(in the rows, 128 means zero)
Turns in one plane each, and the order they were made in; the first pair answered
turn Bor:
[125 179 131 136 136 136 157 148 147 143 176 118 142  84 163] |-> [126 187 133 115 145 148 139 155 148 133 178 121 151 102 157]
[151 107 146 123 148 116  78 153  51 137 138 150 131 165 119] |-> [145 106 129  83 147 116  87 140  70 118 113 127 147 183  94]
[140 134 143 143 138 124 118 154 118 156 122 128 120 134 119] |-> [138 139 133 127 145 131 115 157 124 148 118 126 125 142 112]
turn naf:
[136  86 112  96 113  86 123 119  70 138  75 121 127 149  90] |-> [118  84 118 135  87  80 169  95  96 165  89 127 117  99 123]
[131 104 133 114 134 114 123 103 113 122  94 128 109 151  91] |-> [125  98 134 140 119 104 155  91 134 136 101 131 104 121 116]
[143  78 125 146 118  97 144  80 104 142  80 124 103 133  90] |-> [121 104 125 168 106 105 172  86 142 159 121 134 100  82 138]
turn Tise:
[122 107 109 137 118 120 142  67 147 113 118 129 150 125  76] |-> [131 110 107 126 127 129 127  79 132 106 118 128 151 145  67]
[126 141 134 171 136 119 180 170 167 126 149 140 137  60 152] |-> [129 119 130 170 121 103 200 139 167 135 118 140 133  62 133]
[134  99 138 146 129 103 129 110  97 133 103 135 109 148 110] |-> [132 101 140 132 137 109 117 119  88 129 108 134 107 159 110]
[118 161 151 166 132 136 131 151 146 144 178 167 137  89 174] |-> [121 140 145 173 114 123 159 122 153 160 149 166 135  76 169]
Pairs:
Between the rows of a pair lie two turns.
[109 106 136 146 128 158 155 142 134 191 129 143 119  88 183] |-> [101 146 127  88 159 186 117 172 145 157 141 122 144 131 164] => naf then Bor
[146  95 118 122 120 117 131 105  98 112  88 110 131 155  78] |-> [131 106 126 174  94 112 168 103 126 145 119 125 125  91 127] => Bor then naf
[132 128 128  70 159 108 134  89 143  94 110 125 159 127  99] |-> [135 103 137 126 138  89 167  71 128 128 106 143 143  83 121] => naf then Bor
[119 169 132 119 132 151 142 154 152 127 157 111 140 121 164] |-> [142 122 121 103 136 132 110 135 109 112 107 110 132 171 109] => naf then naf
[134 121 135 106 129 116 110  90 165 112  50  94 117 148  79] |-> [107 140 139 147 110 120 155  91 209 137  93  99 115  90 131] => naf then naf
[163  73 165 169 108  99 137 118  89 162 117 158  97  99 139] |-> [140 149 164 150 142 134 118 178 126 143 188 152 119  90 185] => naf then naf
[128  98 131 117  95 118 154 102 119 137 103 114 125 126 123] |-> [111 142 138 113 109 137 154 134 147 127 156 118 131 106 159] => naf then naf
[106 100 142 177 105 105 200 132 141 155 121 151 132  96 114] |-> [102 171 145 121 151 152 152 196 155 113 176 141 159 126 123] => naf then naf
[122 151 132 128 134 141 102 113  86 122 141 146 123 124 137] |-> [122 127 122 117 129 133 109  88  88 117 114 141 126 134 114] => Bor then naf
[149 108 119 129 127 118  65 153  24  74  91 112 151 158 123] |-> [129  90 129 207  76  90 144 102  67 125  93 135 134  64 171] => naf then naf
[109 133 127  84 107 193 142  87 169 114 131 109 140 171 139] |-> [117 105 121  94  97 178 146  74 157 120 110 105 133 178 123] => naf then naf
[170  81 139 163 137 109  92  97  60 124  72 134 111 183  89] |-> [163  65 143 189 115  94 127  75  77 146  73 138 101 150 103] => naf then Tise
[ 57 154 103 125  76 153 146  89 180 110 128 111 188 148  96] |-> [ 73 116 106 163  55 134 165  67 161 128 103 125 172 129  94] => Bor then Tise
[100  87 119 171 123  67 139  90 145 146  79 113 144  67 121] |-> [ 85 151 132 180 150 102 108 148 152 132 149 121 156  52 179] => naf then Bor
[145 105 122 171 109 114 157  97 102 151 112 130 116 119 133] |-> [127 170 128 147 138 146 143 150 133 128 171 126 136 114 171] => naf then naf
[ 93 141 106  91  97 125 161 123 167 192 112 122 135  80 132] |-> [ 92 176 118  99 135 140 116 171 147 180 154 132 141  90 155] => Bor then naf
[ 82 144 118 121 147  93 177 129 123 126 160  80 161  90 125] |-> [ 99 146 117  93 159 100 150 142 100 108 146  74 165 139  91] => naf then naf
[127 130 128 182 155 136 104 154  52 144 129 143 120 109 133] |-> [116 134 100  93 157 145 101 138  92 105  85 108 147 167  78] => Bor then Bor
[116 150 125 107 108 131 178 125 191 124 142 122 147 101 165] |-> [123 130 125 133 100 115 189 105 179 139 133 131 130  91 167] => Bor then Tise
[136 157 124 119 139 140 124 154 121 122 152 139 132 141 138] |-> [130 149 121 137 119 131 147 137 136 142 152 143 123 117 154] => Tise then Tise
[149  98 123 118 100 117 150  98 111 121  84 100 108 160  76] |-> [156  97 135 139 106 112 135 108  80 123  90 111  94 163  78] => Bor then Tise
[135 137 185 176 139 104 116 138 128 133 152 136  79  80 139] |-> [131 164 170  91 162 131  89 159 147  86 141 108 110 142  97] => Bor then Bor
[145 183 176  75 165 155  58 174 104  71 160 144 149 180 103] |-> [140 100 145  64  98 112 145  68 147  92  61 113 144 172  44] => Bor then naf
[136 115 137 118 127 126 109 116  95 122  95 123 105 156  97] |-> [124 125 136 157 106 124 160 104 132 147 129 130  95  96 142] => naf then naf
[ 88 137 126 160 113 129 135 198 113 104 122 138 118 136 140] |-> [ 81 131 112 124 109 129 144 180 136  93 101 123 133 148 116] => Bor then Bor
[130 143 123 134 119 137 153 140 170 124 140 109 133  86 161] |-> [148 142 117  89 143 150 101 156 134  90 118  99 138 147 124] => naf then naf
[104 163 130  94 129 147 120 187 134 119 148 101 176 151 138] |-> [104 135 120  80 110 132 145 152 142 120 100  85 174 161  94] => Bor then naf
[116  91 119 112  81  97 125 106 109 121  86 137 151 154  92] |-> [111 108 138 177  80  98 131 123 100 150 132 161 136 102 155] => naf then Bor
[139 133 145 154 133 133 110 167 101 139 137 145 124 130 137] |-> [143 116 137 131 130 129 109 150  92 127 104 136 128 157 103] => Bor then naf
[105 149  98  83  78 160 133 102 188 137 141 105 138  71 130] |-> [115 130 109 124  64 145 148  90 167 156 136 120 128  47 147] => Tise then Bor
[108 157 105 113 141 127 166 129 204 140 158  93 135 115 149] |-> [113 129 106 133 127 106 180 110 196 155 143  98 120 106 146] => Bor then Tise
[116  81 129 185 126 103 100 167 116 145 166 115 133  97 157] |-> [134  73 126 148 143 110  61 175  95 118 149 109 134 146 128] => Bor then naf
[ 93 154 132 139  75 109 187  96 172 125 123 137 114 125 156] |-> [ 94 192 131  87 113 139 130 142 165  90 142 125 134 173 139] => naf then naf
[ 75 110  92 110 104 119 166  81 180 125 119 134 125  86 124] |-> [ 87 136 129 166 137 134 115 139 120 137 176 172 106  77 178] => Bor then Bor
[114 128 132 146 129 121 152 123 150 147 142 123 120 101 178] |-> [124  97 120 135 117 111 156  96 144 148 103 122 114 117 141] => Tise then Tise
[122 159 140 157 137 138 105 158 113 139 162 142 121  98 167] |-> [108 170 130 126 141 146 112 160 138 125 163 127 129 105 162] => Bor then Tise
[147  94 114 155 142  85 150 126 106  93 108 137 153 117 112] |-> [130 133 122 162 145  95 158 145 135 103 149 136 155  91 147] => naf then naf
[133 140 133 131 154 153  93 157  73 122 113 152 122 136 125] |-> [125 122 110  96 126 145 134 116 117 117  72 125 134 143  90] => Bor then Bor
[117  92 117 134  97  90 156  99 161 144 110 121 135 106 134] |-> [107 128 126 144 115 106 140 140 163 143 164 131 138  89 174] => naf then Bor
[127 128 133 153 116 109 153 106 145 135 127 139 126 102 151] |-> [139 116 126 134 115 105 142  97 128 120 102 134 126 132 115] => Tise then Tise
[142 104 141 175 124 121 122 113 105 138 122 163 100  96 149] |-> [145  91 140 160 127 118 114 102  92 130 103 159 105 117 128] => Tise then Tise
[138 111 146 172 143 128 117 126  95 160 134 150  96 105 160] |-> [135 148 137 120 169 152  81 161 112 126 148 134 116 142 148] => naf then Bor
[156 161 160 153 167 142  58 121  76 135 129 139 120 144 156] |-> [165 151 149 123 159 132  58 109  73 126 102 125 126 173 120] => naf then Bor
[112 158 141  74 136 121  76 132  75 112 159 145 154 163 128] |-> [115  97 141 122  95  80 123  69  65 151 110 159 132 137 114] => naf then naf
[152 119 113 169 129 132 121 154  97 139 137 175 113 131 157] |-> [146 128  95  99 136 146 107 155 119 104 114 143 135 175 116] => Bor then Bor
[106 127  99  90 115 144 178 114 167 118  85 121 145 157  99] |-> [116 122 128 189 112 129 180 126 129 163 129 164 116 103 159] => Bor then Bor
[133  85 129 176 103  98 168  92 105 166 100 145 108  96 123] |-> [146  92 141 181 125 100 122 115  61 154 108 159  98 124 121] => Tise then Bor
[137  60 107  81  86  99 159  80 141 137 103 101 164 145  90] |-> [127  84 136 170  87  96 169  95 140 174 163 139 145  73 166] => naf then Bor
[172 110 140 137 170 101  39 178   6 116 109 137 121 172  91] |-> [161  77 147 231 105  72 141 115  54 182 118 160  92  59 144] => naf then naf
[124 110 112  82 131 117 135 117 170 102  94 100 125 148 107] |-> [122 137 117  80 152 130 108 141 169  90 121 105 133 157 117] => Tise then Tise
[128 123 120 191 100 103 195  70 165 177 125 120 103  52 143] |-> [153  80 108 137 106  91 154  46 119 150  51 109 107 126  62] => Tise then Tise
[143 142 146 136 130 131 103 164 110 133 141 145 133 149 148] |-> [145 122 136 112 128 129 105 146 106 125 110 135 129 172 118] => naf then Bor
[171 119 114 171  94 128 158 144 104 161 109 132 115 111 106] |-> [151 168 122 157 117 155 148 186 130 147 159 125 137 105 135] => naf then naf
[ 91 197 100 167 122 122 171 159 155 130 146 133 139  97 157] |-> [104 150  88 171  97  99 196 108 144 137  98 129 128 101 123] => Tise then Tise
[ 98 204 100  59 120 170 193 143 186 118 123 108 122  84 124] |-> [106 178 105 109  98 149 221 124 174 144 118 124 100  51 146] => Tise then Bor
[119 139 137  94 131 163 121 127 137 140 152 134 135 130 177] |-> [136 108 129  85 128 149 104 116 102 137 110 134 128 159 137] => naf then naf
[152 116 148 195 129  95 129 123  73 131 145 170 106 121 152] |-> [147 147 129  97 155 125  91 142  91  82 133 135 138 192 105] => Bor then Bor
[179  67 113  83 133  93 125  56 120 125  29  97 139 209  38] |-> [191  54 154 230 121  65 134  65  63 187  81 157  88 123 125] => Bor then Bor
[139 170 148 142 122 139 126 131 132 119 154 108 138  96 131] |-> [154 147 145 128 119 135 103 120 103 107 124 105 140 135  95] => naf then naf
[147 137 145  86 160 144 125  98 119  99 163 122 160 161 146] |-> [138 145 151 108 153 144 146  92 139 112 181 127 155 134 168] => Tise then Tise
[167  62 146 147 132  81 126 113 106 153  87 119 121 160  89] |-> [162  72 145 131 144  88 116 122 104 142  91 117 129 171  81] => Tise then Bor
[130 108 127 119 130 122 111 119  98 121 110 125 124 171 105] |-> [123  97 124 145 104 111 152  92 122 138 115 132 117 126 126] => Bor then naf
[ 58  92 154 105 101 142 158  57 185 119 151 141 143  88 163] |-> [ 62 142 169 100 143 170 103 125 157 103 200 151 145 107 188] => Bor then naf
[110  94 109 101 143 139 164  87 160 140 106 142 137 129 119] |-> [115 100 105  80 165 144 133 103 141 120 113 143 139 156 108] => Tise then Tise
[139 185 120  82 149 160 146 192  85 110 150 118 120 141 150] |-> [123 177 124 119 128 153 193 168 116 138 162 127 117  93 174] => Tise then Tise
[116 167 114 106  97 137 170 144 200 140 183 106 123 115 141] |-> [126 131 104 104  76 117 186 103 196 146 136 101 116 115 113] => Tise then Tise
[117 134 128 148 162 154 163 108 168 146 152 140 124 106 178] |-> [141 129 121  97 194 162 107 130 133 111 136 126 134 175 131] => naf then naf
[146 103 120 120 112 127 124 111 116 129  94 147 126 139  96] |-> [143 104 124 137 120 132 115 117 101 130  96 147 122 139 101] => Bor then Tise
